In the data rows, 500 means zero.
In each pair of rows below, the second row is the first one turned about zero in one of three ways (a turn may also mirror it), with some noise and a change of scale.
After each pair comes the number of its way: 0 for the first way seen, 1 for the next new one, and so on.
array([476, 505, 489, 481, 462, 430, 424, 440, 497, 437, 512, 626])
array([404, 493, 558, 422, 468, 578, 466, 577, 490, 492, 507, 554]) 0

array([502, 324, 489, 642, 442, 511, 618, 580, 543, 351, 544, 118])
array([663, 356, 404, 768, 534, 421, 577, 512, 642, 609, 623, 658]) 0

array([447, 454, 394, 444, 578, 367, 232, 594, 487, 757, 406, 618])
array([463, 466, 626, 493, 597, 549, 526, 565, 421, 418, 499, 83]) 0

array([458, 412, 335, 478, 727, 620, 453, 613, 388, 758, 544, 375])
array([727, 438, 656, 364, 511, 635, 168, 530, 445, 482, 447, 605]) 1

array([439, 510, 601, 457, 535, 355, 413, 557, 492, 502, 474, 637])
array([322, 408, 473, 535, 523, 524, 456, 532, 614, 491, 543, 499]) 1

array([610, 351, 294, 612, 252, 586, 496, 293, 556, 336, 554, 346])
array([694, 740, 567, 382, 462, 348, 708, 229, 574, 507, 482, 489]) 1

array([456, 390, 501, 512, 446, 306, 281, 430, 423, 491, 541, 645])
array([323, 379, 541, 341, 489, 340, 474, 503, 742, 434, 551, 415]) 1

array([467, 452, 430, 539, 572, 599, 607, 688, 603, 547, 419, 334])
array([610, 361, 411, 667, 533, 446, 486, 419, 602, 434, 418, 453]) 0

array([479, 542, 413, 553, 375, 816, 794, 405, 656, 210, 549, 392])
array([691, 804, 378, 631, 598, 426, 762, 342, 361, 589, 602, 709]) 1

array([659, 474, 75, 485, 340, 743, 402, 235, 521, 601, 459, 510])
array([740, 452, 509, 136, 662, 335, 650, 264, 508, 542, 375, 696]) 1

array([377, 374, 727, 588, 637, 373, 552, 721, 428, 436, 559, 428])
array([492, 243, 711, 581, 550, 273, 448, 411, 425, 556, 557, 531]) 0

array([310, 735, 887, 404, 675, 538, 632, 524, 463, 311, 588, 999])
array([0, 444, 349, 723, 659, 363, 543, 819, 376, 581, 620, 651]) 1

array([377, 405, 442, 511, 537, 305, 365, 748, 606, 608, 409, 203])
array([516, 532, 636, 238, 503, 644, 599, 359, 667, 289, 400, 690]) 2

array([491, 819, 883, 390, 543, 406, 560, 257, 353, 413, 601, 723])
array([93, 467, 326, 449, 587, 337, 698, 901, 361, 345, 491, 472]) 1

array([629, 332, 283, 615, 314, 485, 597, 626, 693, 460, 417, 0])
array([837, 375, 275, 948, 656, 573, 666, 579, 829, 639, 636, 508]) 0

array([508, 589, 807, 532, 552, 536, 717, 602, 514, 345, 535, 738])
array([654, 519, 573, 609, 630, 521, 509, 875, 387, 429, 573, 270]) 2

array([487, 585, 837, 430, 722, 435, 543, 662, 355, 546, 470, 990])
array([329, 427, 818, 190, 483, 287, 241, 364, 333, 500, 241, 475]) 0

array([564, 351, 239, 533, 263, 447, 294, 238, 500, 426, 547, 495])
array([588, 521, 529, 253, 545, 293, 649, 263, 767, 413, 447, 531]) 1

array([484, 413, 553, 559, 441, 424, 446, 453, 458, 413, 564, 546])
array([585, 509, 485, 548, 548, 410, 518, 408, 443, 498, 427, 403]) 2

array([564, 532, 498, 525, 339, 570, 561, 292, 510, 305, 555, 588])
array([486, 605, 406, 437, 478, 303, 759, 425, 489, 565, 510, 579]) 1

array([521, 636, 400, 410, 475, 771, 555, 271, 482, 442, 536, 888])
array([346, 781, 368, 263, 251, 587, 421, 482, 445, 357, 339, 559]) 0

array([383, 614, 784, 473, 552, 367, 472, 417, 406, 380, 619, 647])
array([747, 420, 435, 633, 664, 450, 511, 542, 500, 374, 553, 345]) 2

array([670, 471, 380, 477, 543, 592, 504, 493, 424, 631, 399, 534])
array([282, 564, 464, 411, 392, 417, 552, 530, 585, 699, 502, 404]) 2

array([555, 452, 252, 559, 599, 962, 776, 445, 455, 491, 603, 274])
array([875, 787, 629, 463, 624, 488, 495, 513, 182, 635, 549, 761]) 1

array([447, 580, 654, 469, 783, 566, 578, 732, 418, 687, 451, 683])
array([347, 346, 574, 575, 529, 625, 233, 682, 276, 600, 552, 564]) 1

array([567, 564, 757, 538, 514, 375, 623, 552, 452, 503, 561, 166])
array([622, 702, 580, 632, 330, 628, 553, 704, 346, 343, 513, 277]) 1

array([462, 527, 495, 449, 610, 533, 465, 562, 473, 590, 446, 674])
array([422, 320, 451, 447, 545, 515, 357, 528, 467, 507, 511, 592]) 1

array([573, 543, 547, 507, 326, 442, 434, 288, 481, 426, 564, 634])
array([419, 637, 508, 276, 493, 643, 559, 615, 495, 601, 546, 624]) 0

array([530, 325, 384, 612, 331, 515, 514, 411, 517, 359, 563, 330])
array([668, 627, 510, 483, 462, 357, 667, 358, 633, 477, 560, 484]) 1

array([387, 594, 612, 465, 538, 556, 585, 491, 540, 352, 532, 682])
array([293, 442, 494, 398, 365, 489, 472, 392, 489, 500, 448, 626]) 0

array([425, 540, 405, 441, 617, 658, 496, 589, 472, 655, 506, 627])
array([499, 567, 453, 463, 395, 422, 477, 406, 429, 387, 405, 281]) 0

array([584, 406, 382, 537, 417, 466, 526, 597, 582, 493, 414, 323])
array([472, 556, 603, 358, 558, 593, 569, 475, 416, 550, 441, 686]) 2

array([383, 460, 660, 527, 581, 218, 421, 740, 533, 574, 465, 181])
array([602, 218, 596, 619, 785, 391, 606, 401, 564, 558, 650, 409]) 0

array([446, 627, 549, 356, 602, 503, 330, 391, 378, 595, 485, 999])
array([117, 202, 402, 335, 646, 317, 427, 596, 498, 540, 463, 675]) 1

array([493, 548, 505, 449, 702, 578, 477, 613, 424, 708, 455, 635])
array([448, 353, 577, 466, 501, 573, 313, 570, 425, 525, 486, 582]) 1

array([513, 471, 388, 512, 532, 641, 595, 581, 572, 520, 447, 413])
array([568, 498, 339, 631, 474, 517, 491, 457, 592, 445, 427, 503]) 0

array([634, 475, 344, 545, 240, 613, 546, 198, 534, 297, 561, 491])
array([577, 650, 462, 345, 581, 265, 796, 308, 526, 549, 492, 556]) 1

array([356, 484, 370, 434, 522, 433, 285, 601, 561, 668, 451, 548])
array([404, 564, 467, 459, 313, 636, 467, 361, 703, 356, 427, 507]) 2

array([535, 463, 462, 502, 593, 579, 522, 539, 470, 572, 430, 524])
array([511, 469, 540, 442, 483, 550, 401, 467, 420, 579, 472, 523]) 1

array([497, 519, 549, 447, 629, 494, 454, 533, 416, 585, 454, 739])
array([318, 383, 507, 425, 490, 484, 360, 559, 470, 492, 506, 550]) 1

array([464, 620, 620, 442, 724, 617, 579, 616, 444, 591, 457, 765])
array([463, 520, 538, 550, 429, 490, 430, 765, 584, 436, 620, 240]) 2

array([384, 482, 609, 565, 512, 470, 569, 567, 556, 392, 552, 202])
array([552, 260, 464, 629, 563, 499, 567, 438, 575, 529, 647, 602]) 0

array([440, 393, 369, 562, 644, 660, 588, 593, 492, 575, 521, 381])
array([598, 490, 422, 721, 409, 398, 447, 435, 476, 427, 530, 458]) 0

array([293, 731, 876, 364, 851, 538, 571, 697, 387, 585, 536, 999])
array([645, 497, 400, 632, 401, 547, 293, 999, 729, 183, 696, 0]) 2

array([639, 513, 503, 598, 300, 574, 626, 313, 550, 345, 581, 374])
array([554, 447, 493, 593, 604, 394, 581, 479, 290, 711, 481, 651]) 2

array([571, 452, 521, 507, 521, 485, 549, 636, 500, 520, 433, 552])
array([533, 453, 534, 502, 524, 420, 459, 507, 545, 555, 396, 450]) 0

array([519, 374, 223, 566, 520, 768, 604, 427, 502, 503, 543, 347])
array([312, 475, 515, 365, 494, 464, 307, 395, 373, 695, 584, 655]) 2

array([478, 268, 400, 604, 436, 321, 384, 622, 517, 525, 509, 184])
array([730, 530, 632, 532, 345, 578, 412, 391, 738, 424, 522, 318]) 1

array([442, 375, 313, 549, 681, 679, 573, 684, 467, 682, 533, 209])
array([720, 450, 370, 803, 468, 343, 480, 373, 476, 338, 586, 327]) 0

array([484, 532, 534, 475, 695, 516, 478, 700, 486, 696, 411, 567])
array([384, 549, 578, 349, 435, 597, 485, 644, 670, 436, 514, 361]) 2

array([502, 420, 419, 547, 635, 606, 618, 739, 554, 629, 430, 253])
array([716, 434, 383, 779, 556, 379, 447, 323, 601, 429, 449, 389]) 0

array([516, 659, 750, 442, 478, 334, 445, 325, 375, 460, 600, 585])
array([251, 479, 416, 439, 435, 349, 628, 728, 521, 381, 438, 379]) 1

array([487, 465, 494, 492, 626, 500, 549, 705, 521, 590, 410, 467])
array([565, 465, 524, 569, 447, 677, 327, 529, 419, 570, 512, 462]) 1

array([512, 531, 392, 407, 543, 445, 283, 443, 436, 680, 433, 788])
array([445, 661, 561, 281, 509, 586, 415, 582, 392, 415, 401, 212]) 0

array([574, 658, 658, 419, 422, 307, 384, 280, 398, 530, 576, 564])
array([433, 601, 602, 188, 655, 634, 510, 501, 411, 604, 626, 584]) 0

array([721, 315, 207, 565, 510, 559, 504, 673, 539, 719, 334, 0])
array([999, 582, 707, 410, 321, 783, 365, 290, 438, 482, 474, 411]) 1

array([446, 478, 326, 485, 378, 479, 367, 416, 585, 495, 470, 483])
array([462, 583, 435, 517, 387, 566, 500, 343, 491, 427, 499, 584]) 2

array([402, 395, 614, 476, 563, 173, 205, 560, 378, 596, 539, 703])
array([216, 299, 516, 405, 399, 418, 317, 627, 822, 412, 483, 390]) 1

array([442, 582, 549, 395, 425, 288, 258, 365, 464, 495, 507, 679])
array([252, 326, 432, 412, 544, 454, 555, 576, 709, 400, 459, 430]) 1

array([493, 485, 391, 501, 617, 660, 556, 589, 513, 620, 457, 449])
array([645, 520, 561, 494, 547, 571, 385, 455, 396, 541, 472, 603]) 1

array([583, 303, 114, 535, 189, 440, 266, 205, 536, 439, 524, 350])
array([393, 576, 379, 616, 428, 421, 512, 25, 350, 692, 275, 772]) 2

array([474, 675, 811, 476, 572, 406, 658, 581, 510, 424, 538, 458])
array([311, 590, 466, 736, 365, 572, 595, 729, 365, 437, 490, 423]) 1

array([532, 585, 625, 450, 459, 499, 536, 422, 471, 390, 512, 800])
array([192, 425, 413, 499, 510, 395, 624, 519, 457, 570, 540, 538]) 1

array([616, 345, 333, 506, 490, 348, 330, 671, 515, 727, 364, 385])
array([307, 600, 613, 267, 381, 460, 595, 376, 677, 442, 280, 542]) 2

array([563, 449, 465, 494, 447, 324, 401, 623, 540, 606, 397, 466])
array([542, 482, 557, 503, 644, 496, 535, 517, 571, 568, 450, 313]) 0

array([623, 479, 410, 571, 256, 667, 658, 256, 564, 237, 587, 423])
array([545, 479, 431, 678, 572, 472, 501, 471, 118, 728, 519, 633]) 2

array([509, 360, 385, 548, 390, 485, 446, 426, 501, 411, 525, 483])
array([473, 538, 489, 527, 487, 472, 472, 314, 333, 527, 407, 513]) 2

array([455, 469, 366, 511, 416, 528, 489, 471, 621, 444, 492, 384])
array([652, 540, 475, 540, 569, 474, 514, 363, 574, 477, 532, 546]) 1

array([557, 654, 751, 447, 474, 296, 382, 339, 363, 563, 573, 557])
array([420, 603, 615, 184, 657, 518, 508, 510, 401, 624, 624, 592]) 0

array([511, 480, 632, 600, 483, 597, 763, 561, 558, 287, 542, 369])
array([602, 472, 644, 457, 647, 581, 492, 652, 269, 555, 593, 563]) 2

array([377, 596, 471, 444, 450, 570, 469, 364, 571, 396, 565, 707])
array([554, 465, 386, 729, 433, 561, 388, 460, 401, 468, 543, 469]) 2

array([402, 462, 450, 511, 702, 686, 607, 601, 452, 566, 560, 520])
array([621, 535, 598, 528, 550, 519, 285, 626, 389, 607, 546, 679]) 1

array([482, 521, 667, 474, 574, 371, 514, 674, 505, 506, 456, 573])
array([596, 536, 534, 444, 571, 535, 596, 618, 586, 340, 467, 397]) 2

array([515, 385, 525, 580, 460, 357, 466, 623, 516, 504, 491, 240])
array([625, 580, 581, 613, 370, 539, 485, 446, 570, 405, 518, 320]) 1

array([518, 594, 635, 477, 486, 502, 652, 523, 542, 371, 497, 570])
array([624, 512, 529, 544, 570, 564, 555, 735, 392, 520, 569, 435]) 2

array([504, 380, 351, 525, 559, 523, 459, 717, 560, 666, 378, 229])
array([273, 541, 671, 232, 448, 564, 534, 401, 583, 429, 461, 631]) 2

array([517, 389, 133, 502, 535, 707, 422, 414, 426, 704, 568, 390])
array([765, 429, 606, 262, 588, 425, 352, 424, 467, 517, 415, 663]) 1

array([571, 464, 414, 547, 300, 657, 562, 180, 470, 231, 620, 668])
array([393, 679, 380, 447, 243, 628, 488, 716, 472, 553, 477, 789]) 0

array([400, 522, 589, 474, 666, 491, 518, 697, 510, 582, 450, 622])
array([499, 516, 553, 453, 445, 637, 461, 651, 583, 343, 591, 319]) 2

array([453, 413, 641, 547, 568, 462, 591, 612, 470, 398, 533, 505])
array([398, 551, 552, 607, 429, 478, 464, 514, 512, 515, 615, 435]) 1

array([414, 462, 340, 481, 438, 417, 304, 496, 594, 564, 441, 449])
array([418, 415, 458, 523, 553, 632, 655, 594, 530, 521, 558, 303]) 0

array([358, 601, 784, 416, 653, 295, 385, 582, 432, 519, 487, 889])
array([248, 386, 810, 191, 554, 452, 389, 375, 270, 504, 419, 442]) 0

array([636, 548, 545, 561, 351, 485, 633, 411, 518, 436, 555, 80])
array([756, 807, 570, 504, 454, 537, 741, 435, 407, 389, 418, 363]) 1

array([419, 479, 404, 470, 669, 614, 526, 723, 526, 696, 460, 421])
array([315, 511, 550, 270, 392, 588, 411, 521, 620, 408, 611, 516]) 2

array([579, 606, 676, 559, 415, 577, 642, 387, 534, 335, 573, 750])
array([364, 582, 487, 336, 396, 461, 444, 440, 463, 674, 380, 781]) 0

array([550, 471, 518, 488, 483, 381, 460, 602, 547, 537, 434, 474])
array([501, 567, 532, 435, 424, 538, 604, 525, 537, 422, 430, 534]) 2

array([609, 509, 470, 529, 365, 573, 587, 396, 553, 368, 526, 574])
array([472, 585, 425, 469, 528, 435, 718, 427, 475, 558, 519, 546]) 1

array([503, 657, 795, 517, 564, 433, 721, 584, 524, 421, 532, 196])
array([621, 349, 500, 490, 701, 351, 445, 266, 654, 509, 577, 776]) 0

array([480, 579, 641, 469, 530, 464, 560, 514, 507, 408, 501, 637])
array([417, 458, 558, 363, 488, 485, 407, 414, 495, 550, 442, 642]) 0

array([563, 532, 593, 558, 427, 403, 580, 469, 486, 464, 542, 103])
array([644, 422, 438, 575, 716, 473, 554, 456, 661, 582, 686, 677]) 0

array([553, 462, 492, 559, 458, 543, 677, 647, 607, 405, 454, 234])
array([535, 508, 675, 351, 583, 591, 601, 561, 359, 575, 567, 676]) 2

array([488, 628, 725, 446, 535, 192, 356, 497, 444, 645, 489, 284])
array([631, 440, 479, 483, 659, 459, 773, 429, 882, 375, 436, 573]) 2

array([413, 406, 383, 559, 460, 478, 513, 639, 660, 495, 429, 173])
array([554, 312, 411, 773, 584, 520, 601, 477, 610, 533, 544, 400]) 0

array([488, 534, 344, 468, 600, 806, 564, 338, 375, 532, 606, 708])
array([493, 744, 406, 458, 206, 449, 382, 449, 371, 315, 435, 481]) 0

array([467, 902, 999, 344, 571, 380, 513, 188, 293, 396, 646, 991])
array([855, 403, 148, 999, 559, 355, 558, 775, 711, 447, 658, 110]) 2

array([497, 601, 845, 521, 550, 381, 520, 468, 390, 446, 588, 687])
array([105, 494, 515, 568, 408, 424, 558, 718, 463, 438, 461, 423]) 1

array([430, 413, 382, 532, 458, 412, 455, 661, 645, 526, 428, 203])
array([584, 322, 441, 726, 664, 539, 603, 522, 641, 508, 530, 374]) 0

array([331, 551, 651, 503, 547, 455, 544, 517, 525, 390, 564, 470])
array([433, 611, 470, 650, 590, 464, 482, 612, 557, 410, 548, 424]) 1

array([376, 659, 703, 454, 498, 375, 423, 370, 428, 452, 582, 592])
array([731, 421, 400, 701, 550, 418, 566, 497, 635, 371, 590, 391]) 2

array([436, 564, 762, 482, 617, 256, 522, 745, 532, 563, 469, 241])
array([428, 527, 525, 734, 383, 736, 416, 713, 519, 372, 442, 300]) 1

array([647, 622, 521, 537, 253, 638, 554, 73, 456, 280, 634, 718])
array([347, 681, 368, 343, 611, 165, 941, 437, 452, 516, 474, 601]) 1

array([477, 495, 671, 519, 738, 586, 709, 752, 467, 520, 451, 505])
array([412, 559, 540, 696, 438, 712, 317, 663, 277, 630, 641, 489]) 1

array([559, 594, 601, 452, 433, 431, 465, 381, 478, 435, 517, 735])
array([285, 446, 427, 445, 536, 423, 626, 559, 526, 519, 408, 562]) 1

array([553, 455, 440, 528, 559, 670, 656, 570, 497, 500, 452, 422])
array([580, 530, 405, 600, 457, 397, 409, 448, 568, 453, 400, 579]) 0

array([461, 377, 66, 525, 281, 589, 377, 455, 713, 528, 442, 116])
array([546, 491, 175, 831, 498, 755, 805, 725, 676, 405, 635, 332]) 0

array([403, 637, 509, 386, 607, 660, 486, 457, 466, 560, 537, 885])
array([485, 519, 323, 683, 314, 504, 292, 646, 549, 442, 564, 239]) 2

array([553, 703, 812, 440, 507, 376, 525, 340, 391, 464, 599, 621])
array([679, 408, 313, 677, 676, 346, 592, 653, 632, 535, 529, 370]) 2

array([635, 369, 307, 644, 261, 738, 688, 299, 575, 222, 568, 284])
array([760, 821, 558, 498, 520, 356, 786, 238, 458, 601, 593, 552]) 1

array([389, 770, 849, 413, 532, 492, 568, 313, 420, 291, 619, 912])
array([108, 528, 719, 76, 429, 510, 424, 384, 365, 481, 409, 836]) 0

array([638, 445, 409, 501, 490, 543, 507, 525, 482, 572, 411, 521])
array([555, 446, 508, 378, 424, 547, 459, 420, 425, 557, 500, 521]) 1

array([493, 641, 781, 454, 516, 322, 485, 445, 383, 471, 557, 479])
array([689, 404, 437, 582, 650, 413, 658, 584, 698, 387, 571, 440]) 2

array([553, 332, 360, 606, 327, 536, 534, 384, 519, 328, 575, 292])
array([510, 448, 534, 458, 585, 476, 512, 273, 222, 646, 448, 709]) 2

array([509, 562, 794, 479, 823, 540, 702, 808, 394, 590, 441, 640])
array([517, 509, 651, 296, 585, 595, 469, 878, 695, 420, 680, 259]) 2

array([565, 466, 421, 491, 382, 402, 442, 477, 559, 501, 468, 450])
array([563, 490, 510, 456, 502, 532, 563, 405, 572, 498, 454, 424]) 1

array([381, 510, 363, 440, 557, 577, 434, 597, 560, 625, 490, 562])
array([423, 507, 467, 466, 307, 592, 385, 496, 611, 395, 543, 498]) 2

array([475, 393, 391, 551, 440, 491, 525, 576, 613, 439, 444, 225])
array([728, 604, 531, 632, 492, 572, 509, 340, 578, 510, 521, 349]) 1

array([490, 380, 376, 492, 401, 364, 258, 372, 449, 507, 509, 653])
array([405, 575, 628, 438, 439, 597, 534, 775, 369, 498, 580, 350]) 0

array([420, 570, 607, 512, 467, 490, 563, 380, 487, 315, 596, 459])
array([391, 450, 535, 462, 448, 519, 529, 447, 508, 480, 637, 727]) 0

array([512, 583, 467, 473, 534, 760, 677, 405, 498, 396, 530, 734])
array([378, 502, 400, 484, 667, 410, 559, 539, 315, 663, 570, 736]) 1

array([586, 403, 372, 584, 311, 501, 536, 424, 567, 383, 515, 246])
array([467, 486, 572, 464, 582, 496, 574, 302, 266, 634, 432, 728]) 2

array([580, 792, 712, 377, 348, 499, 480, 0, 335, 302, 652, 964])
array([202, 817, 533, 0, 359, 670, 458, 542, 370, 518, 566, 830]) 0

array([491, 432, 290, 444, 516, 464, 313, 532, 509, 691, 398, 497])
array([318, 584, 500, 407, 344, 544, 452, 289, 671, 498, 429, 528]) 2

array([527, 293, 120, 563, 611, 683, 499, 617, 466, 765, 534, 7])
array([999, 627, 696, 406, 410, 643, 249, 412, 492, 505, 438, 557]) 1

array([501, 450, 352, 523, 544, 612, 526, 583, 573, 586, 418, 403])
array([658, 475, 551, 487, 555, 600, 403, 422, 423, 533, 503, 577]) 1

array([552, 513, 603, 528, 422, 324, 354, 475, 525, 566, 496, 651])
array([545, 545, 458, 628, 471, 411, 569, 557, 601, 376, 334, 414]) 2

array([475, 446, 343, 489, 519, 550, 429, 564, 548, 597, 413, 418])
array([554, 481, 407, 623, 553, 498, 539, 532, 558, 424, 478, 320]) 0

array([536, 734, 639, 374, 391, 367, 381, 176, 432, 460, 554, 690])
array([650, 479, 194, 863, 481, 428, 610, 474, 587, 485, 473, 463]) 2

array([415, 449, 413, 504, 705, 653, 525, 590, 417, 642, 531, 477])
array([551, 474, 651, 496, 534, 538, 259, 588, 414, 536, 533, 617]) 1

array([609, 444, 464, 551, 442, 615, 671, 560, 553, 410, 449, 443])
array([560, 549, 487, 559, 441, 500, 605, 370, 397, 646, 561, 535]) 1

array([630, 540, 555, 591, 332, 540, 586, 282, 509, 379, 589, 430])
array([502, 653, 525, 447, 444, 357, 752, 438, 408, 438, 445, 431]) 1

array([592, 497, 474, 512, 401, 507, 549, 485, 567, 437, 468, 488])
array([509, 515, 482, 480, 458, 523, 605, 387, 466, 538, 433, 451]) 1

array([516, 429, 339, 517, 530, 622, 557, 598, 573, 571, 421, 333])
array([736, 512, 489, 510, 519, 582, 411, 389, 445, 536, 532, 572]) 1

array([367, 565, 584, 502, 477, 483, 492, 434, 530, 356, 565, 510])
array([421, 543, 440, 611, 625, 405, 559, 553, 540, 396, 557, 480]) 1

array([525, 558, 585, 480, 399, 471, 479, 298, 447, 343, 587, 794])
array([345, 622, 544, 299, 381, 539, 502, 580, 407, 541, 432, 683]) 0

array([501, 571, 460, 411, 361, 375, 311, 298, 490, 453, 502, 744])
array([311, 663, 575, 286, 433, 692, 597, 717, 424, 494, 479, 469]) 0

array([497, 515, 471, 443, 352, 429, 244, 103, 340, 400, 596, 999])
array([103, 286, 383, 176, 616, 93, 629, 520, 688, 548, 468, 655]) 1

array([714, 427, 335, 573, 467, 752, 761, 531, 544, 471, 433, 275])
array([819, 679, 517, 485, 375, 575, 558, 352, 252, 651, 574, 569]) 1

array([469, 550, 648, 442, 671, 494, 535, 652, 440, 562, 437, 687])
array([494, 510, 503, 496, 519, 511, 481, 690, 653, 401, 578, 285]) 2

array([500, 447, 410, 434, 544, 352, 310, 597, 467, 699, 384, 593])
array([509, 506, 650, 476, 620, 509, 493, 608, 479, 445, 458, 208]) 0

array([563, 545, 448, 451, 369, 433, 424, 367, 524, 435, 482, 600])
array([524, 537, 398, 641, 437, 501, 615, 430, 456, 539, 405, 489]) 2

array([482, 413, 353, 573, 624, 761, 686, 534, 502, 485, 524, 365])
array([739, 669, 534, 527, 549, 537, 420, 423, 328, 634, 624, 617]) 1

array([618, 470, 501, 631, 317, 464, 462, 392, 572, 502, 521, 450])
array([486, 555, 504, 480, 437, 409, 644, 355, 527, 463, 392, 406]) 1

array([554, 439, 284, 504, 463, 653, 535, 490, 577, 537, 433, 387])
array([603, 548, 290, 662, 427, 546, 528, 564, 604, 452, 476, 443]) 0

array([472, 225, 141, 629, 564, 623, 539, 700, 583, 661, 451, 0])
array([999, 653, 733, 519, 435, 709, 228, 266, 539, 461, 508, 412]) 1

array([488, 656, 672, 380, 479, 370, 356, 355, 409, 467, 524, 999])
array([222, 576, 728, 92, 418, 564, 423, 565, 310, 539, 333, 554]) 0

array([409, 462, 526, 548, 532, 501, 602, 714, 633, 462, 451, 233])
array([618, 276, 473, 686, 555, 411, 577, 401, 597, 521, 526, 486]) 0

array([360, 532, 567, 463, 480, 332, 342, 453, 475, 467, 540, 535])
array([366, 427, 660, 382, 567, 566, 599, 544, 438, 514, 600, 448]) 0

array([391, 457, 756, 524, 687, 386, 628, 866, 514, 503, 445, 357])
array([456, 510, 560, 783, 367, 740, 332, 646, 433, 500, 625, 355]) 1

array([540, 426, 504, 525, 651, 520, 595, 761, 495, 635, 391, 336])
array([665, 531, 589, 576, 386, 742, 308, 566, 379, 536, 568, 415]) 1

array([423, 444, 342, 471, 425, 385, 333, 523, 593, 550, 443, 411])
array([461, 567, 498, 467, 419, 539, 541, 249, 538, 395, 362, 649]) 2

array([482, 573, 578, 399, 462, 316, 309, 414, 454, 530, 477, 757])
array([336, 530, 688, 273, 575, 603, 521, 583, 401, 520, 427, 425]) 0

array([426, 522, 486, 413, 611, 429, 330, 577, 473, 658, 420, 732])
array([321, 274, 471, 418, 465, 543, 291, 531, 600, 517, 413, 546]) 1

array([488, 550, 695, 516, 554, 401, 665, 717, 582, 456, 477, 247])
array([621, 247, 576, 582, 657, 341, 498, 310, 645, 598, 502, 584]) 0

array([506, 490, 368, 455, 567, 505, 396, 595, 500, 706, 381, 549])
array([514, 497, 547, 483, 598, 503, 512, 504, 476, 393, 434, 194]) 0

array([518, 442, 510, 511, 416, 333, 349, 469, 506, 515, 517, 494])
array([503, 480, 542, 430, 572, 579, 565, 643, 470, 608, 537, 446]) 0

array([423, 464, 198, 478, 434, 733, 486, 348, 548, 481, 543, 520])
array([475, 596, 286, 608, 262, 655, 547, 574, 488, 309, 469, 449]) 0

array([481, 579, 470, 427, 554, 587, 472, 452, 472, 541, 466, 792])
array([381, 621, 527, 338, 420, 485, 401, 472, 401, 412, 379, 480]) 0

array([670, 551, 549, 570, 345, 526, 649, 339, 516, 436, 573, 91])
array([704, 578, 306, 561, 617, 532, 565, 406, 684, 637, 697, 752]) 0

array([540, 367, 414, 579, 379, 418, 511, 558, 574, 461, 483, 220])
array([634, 431, 464, 724, 598, 540, 599, 639, 574, 621, 568, 491]) 0

array([533, 351, 189, 511, 475, 453, 316, 606, 577, 726, 387, 262])
array([258, 540, 609, 250, 378, 544, 550, 238, 623, 514, 395, 742]) 2

array([538, 369, 352, 512, 431, 298, 329, 638, 552, 625, 381, 293])
array([429, 589, 602, 345, 463, 538, 634, 347, 567, 448, 308, 639]) 2

array([532, 485, 624, 579, 448, 382, 512, 547, 517, 491, 524, 371])
array([501, 574, 546, 614, 391, 548, 561, 509, 550, 431, 454, 346]) 1

array([667, 548, 467, 456, 559, 686, 626, 440, 405, 500, 454, 707])
array([411, 399, 442, 339, 538, 422, 572, 522, 280, 709, 552, 686]) 1

array([422, 619, 570, 461, 479, 588, 571, 399, 547, 334, 548, 720])
array([324, 520, 342, 605, 658, 364, 647, 515, 457, 603, 548, 636]) 1

array([477, 401, 523, 560, 446, 491, 539, 448, 475, 332, 569, 489])
array([620, 477, 551, 524, 608, 484, 450, 454, 348, 528, 473, 511]) 2

array([631, 503, 449, 551, 265, 508, 457, 283, 556, 421, 532, 624])
array([564, 500, 364, 706, 394, 409, 518, 443, 380, 636, 333, 518]) 2

array([433, 553, 818, 523, 629, 290, 649, 831, 551, 531, 476, 86])
array([564, 642, 591, 879, 291, 832, 429, 715, 465, 391, 537, 245]) 1

array([536, 361, 431, 578, 392, 411, 476, 551, 560, 472, 490, 188])
array([505, 471, 637, 346, 576, 494, 615, 351, 411, 503, 385, 748]) 2

array([513, 548, 374, 449, 560, 651, 450, 439, 475, 619, 460, 657])
array([345, 540, 438, 595, 337, 495, 361, 506, 558, 555, 547, 441]) 2

array([506, 436, 247, 482, 429, 544, 411, 509, 589, 582, 403, 395])
array([541, 561, 401, 576, 513, 621, 583, 631, 577, 433, 494, 290]) 0

array([617, 400, 380, 511, 452, 462, 424, 564, 499, 595, 404, 529])
array([544, 574, 536, 537, 545, 526, 504, 636, 527, 532, 434, 329]) 0

array([343, 633, 661, 443, 496, 451, 425, 327, 441, 357, 600, 725])
array([267, 496, 429, 529, 621, 304, 562, 704, 543, 417, 535, 538]) 1

array([434, 580, 620, 439, 691, 531, 501, 591, 427, 584, 451, 799])
array([398, 469, 632, 319, 510, 391, 325, 414, 318, 385, 350, 455]) 0

array([381, 376, 371, 524, 677, 548, 443, 645, 468, 664, 498, 398])
array([561, 406, 527, 720, 432, 452, 456, 434, 431, 405, 570, 260]) 0

